(in the rows, 128 means zero)
One turn moves each row of this set onto another row. After a few examples, where does it send each row asked below?
Q322: [131 117 130 148 115 126 118 122 127 148 144 114  94 136 126 102 172 125
 138 121 130 112 147 146 114 106 109  96 121 209  90]
Q424: [107 122 116 156 115 123  89 124 122 118 142 147 126 159 117 109 135 121
 150 124 155  92 159 140 140 129  92 154  90 174 100]
Q640: [149 126 148 110 109 123 117 121 150 155 149 110  89 131 105 107 110 140
 131  92 141 149 142 139 148 163 125 143 125 129 118]
Q906: [147 117 150 116 115 126 133 125 138 144 155 117  95 140  95 109 116 132
 142  86 127 143 143 129 161 174 116 141 118 136 119]
Q129: [148 123 130  90 123 128 115 113 104 139 114 113 113 137 101  93 112 121
 157 167 105  78 147 147 109 114 134 116 110 177 125]
Q280: [125 144 116 134 135  85 127  87 100 127  96 131  86 133 115 127 106 145
 127 143 106 153 144 113 100 151 117 135 104 132  96]
Q220: [148 117 129 102 115  73 116 117  94 119 141 148  83 145 116 104 135 144
 140  87 152 151 129 134 115 118 130 147 127 145 140]
Q78: [147 125 131 132 150 155 118 139 128 163 127  93  97 128 138 107 149 103
 163  95 105 127 145 110 111 135 133 154 117 126 160]
Q907: [136 129 127  85 127 123 111 112 109 132 106 111 108 134  99  87 126 121
 144 164 104  67 146 144 111 115 141 127 115 174 123]
Q26: [134 126 146 130 121 126 123 124 124 137 138 120 101 132 118 102 178 117
 144 109 122 102 135 144 122 120 110 103 115 208  80]
Q383: [ 99 153 121 153 145 149 145 110 109 159 138 130 122 139 149 136 133 112
 144 127 138 127 139 142 100 119  92 185 127 158 103]
Q942: [111 153 124 159 151 154 143 119  97 155 130 134 124 132 136 144 115 128
 138 116 140 117 134 142  99 130  88 188 119 163 111]
Q615: [134 129 113  96 110  85 115 124  88 111 138 151  92 145 110 119 143 145
 150  71 149 142 128 141 113 125 129 144 109 160 136]
Q35: [153 113 132 123 150 151 114 129 108 175 131 105 102 140 121 116 143 108
 166  91 111 119 144 115 114 123 127 138 110 119 172]
Q699: [117 132 108 140 126  75 124  99  95 119  99 128  92 143 125 115 115 141
 136 156 105 142 148 123  92 152 136 135 114 125 116]
Q264: [139 131 130  98 114  77 112 118  99 120 145 155  86 145 111 121 151 152
 142  86 148 143 124 120 112 132 126 138 111 145 133]
Q983: [147 122 137  88 130 128 123 114 102 134 114 112 116 138 103  99 114 131
 149 157 104  67 130 131 102 118 138 115 116 178 124]
Q900: [154 115 128 124 146 144 104 127 119 178 141 113 102 142 134 105 147 112
 170 101 106 118 148 109 113 126 128 153 119 120 166]
Q138: [146 114 127 143 157 151 105 128 120 166 127  97  94 144 141  98 146 112
 166 100 101 120 159 106 115 136 128 155 118 126 157]
Q391: [116 125 116 154 114 127  87 129 125 112 127 142 124 145 134  94 127 118
 144 118 157 101 171 147 138 122  99 144  81 175 101]
Q114: [106 146 114 142 145 152 137 101  95 158 125 140 117 130 133 143 109 124
 132 123 155 123 147 150 101 121  93 183 138 155 113]
Q590: [104 149 117 150 148 153 132 110 103 162 126 133 123 126 149 141 128 121
 130 115 145 126 140 134  95 122  86 181 129 169 106]
Q664: [115 141 115 140 128  78 134 104  92 131  91 145  84 128 116 116 119 140
 141 150 105 141 144 114 101 155 131 138 106 128  95]
Q207: [122 132 113 146 127  81 125 107 108 125  88 133  82 132 126 121 128 126
 132 155 103 147 143 127  86 142 133 126  99 125 106]
Q852: [138 130 145 115 102 121 120 126 149 151 161 109 107 146 105 114 105 135
 135  85 120 138 143 129 153 163 109 128 133 150 109]
Q629: [142 116 132 129 162 149 111 140 122 179 137 111  91 134 130 111 146 108
 176 100 103 109 142 105 123 132 136 149 118 122 155]
Q432: [106 147 124 156 148 156 144  97  93 158 125 136 114 129 130 127 104 116
 143 122 148 127 150 147 106 120  88 183 122 160 103]
Q132: [150 134 134  86 135 131 108 109 109 156 115 120 106 133 107 100 121 125
 141 157 118  72 132 136 100  99 135 111 118 171 124]
Q255: [111 120 114 143 121 125  77 135 133 119 131 143 113 160 113  95 132 127
 142 111 153 102 159 136 142 129  96 160  84 158  92]
Q539: [152 140 139  76 126 133 117 106 106 151 122 109 109 127 105  90 102 119
 151 155 113  84 134 138 103 105 132 122 115 179 129]
Q763: [120 134 120 131 126  87 135 101 100 126  83 135  74 127 119 120 116 136
 127 148 105 153 144 129 100 155 126 140 105 132  95]
Q227: [134 113 150 142 122 115 124 120 122 148 146 129 101 144 110  96 179 124
 151 106 115 127 135 154 116 113 115 105 118 193  79]

Q114 goes to Q138
Q615 goes to Q255
And these:
Q942 goes to Q629
Q391 goes to Q640
Q432 goes to Q78
Q280 goes to Q383
Q590 goes to Q900
Q264 goes to Q424

